In the rows, 128 means zero.
Each path is a new rotation, seen through one point. The rows after it are directions, each followed by how far the rotation turns it, in degrees each step (0 if it stays put).
Each turn is a multiple of 5 degrees from 10 to 175, or 0.
Each row of a path follows its step; steps can be skipped.
Rotation 1:
step 1: [122 132 135 133 126 130 131 118 135 130 117 123 113 131 132 118 129 126
 122 128 130 131 132 136 132 125 130 124 122 137 126 136 128 121 127 132
 132 122 126 118 116 115 121]
step 3: [121 130 141 129 131 116 117 120 124 143 123 136 121 124 126 132 126 126
 124 130 120 125 139 138 136 133 135 122 127 130 134 138 129 135 131 128
 128 129 126 129 131 120 130]
step 5: [122 130 124 137 124 119 139 116 123 135 128 125 116 119 138 130 129 124
 117 125 117 120 129 132 121 124 126 136 127 126 124 137 132 132 125 130
 125 128 128 139 130 123 123]
step 14: [126 131 133 129 125 127 134 126 130 138 127 133 140 125 134 131 129 134
 127 116 115 122 125 143 130 124 139 141 131 131 139 132 125 126 128 123
 117 130 129 124 124 124 122]
step 16: [124 126 133 131 126 142 138 125 134 125 130 135 123 127 133 131 128 128
 131 124 117 129 129 137 124 131 132 125 129 141 122 135 131 127 131 133
 137 129 135 135 120 115 113]
step 23: [130 122 121 118 134 128 128 112 122 122 133 134 125 131 135 139 125 129
 131 121 126 125 123 125 134 129 127 134 126 122 137 136 130 128 131 122
 125 137 115 120 114 121 129]
step 24: [125 137 139 139 132 123 127 120 119 137 118 131 121 135 127 133 133 126
 134 127 118 125 142 140 130 130 137 129 131 129 127 131 133 126 133 133
 120 129 136 123 130 130 123]
step 33: [127 132 143 121 129 125 127 121 116 137 128 137 122 125 126 137 121 138
 123 127 126 122 124 129 139 136 134 121 132 133 132 130 125 128 123 125
 132 128 129 124 118 115 127]
step 39: [131 135 142 137 131 129 129 130 120 120 125 133 119 121 130 126 131 129
 126 135 126 119 131 129 125 131 134 139 128 131 135 121 134 123 139 130
 126 129 130 129 125 126 108]
[128 131 128 131 126 127 128 131 130 127 130 131 129 128 125 126 128 125
 126 127 129 126 126 129 130 127 129 128 128 125 125 131 129 131 130 123
 128 126 124 131 129 127 129]	45
[126 127 129 128 128 131 129 128 126 126 130 127 129 129 128 129 128 131
 128 131 129 128 128 130 131 123 126 129 127 126 129 129 127 131 132 132
 127 126 131 134 129 128 128]	35
[129 130 125 129 130 128 129 129 128 127 126 129 124 125 128 128 127 129
 128 128 125 127 129 127 126 127 125 128 128 127 131 125 127 124 127 126
 123 127 128 132 132 129 132]	145
[129 128 126 124 129 128 129 131 128 125 126 125 129 128 129 129 127 126
 132 126 128 131 128 127 133 131 125 131 127 124 126 130 129 128 128 127
 128 129 128 129 126 132 131]	170
[130 127 128 129 125 128 131 128 126 130 129 129 127 125 130 127 127 126
 129 126 127 125 128 130 129 130 128 126 130 123 127 129 123 130 126 130
 127 128 132 125 129 125 130]	155
[130 131 130 131 131 127 128 130 128 131 127 125 123 124 131 127 129 128
 125 129 126 130 129 130 130 127 129 128 129 130 126 129 127 130 132 128
 131 128 130 129 127 132 127]	170
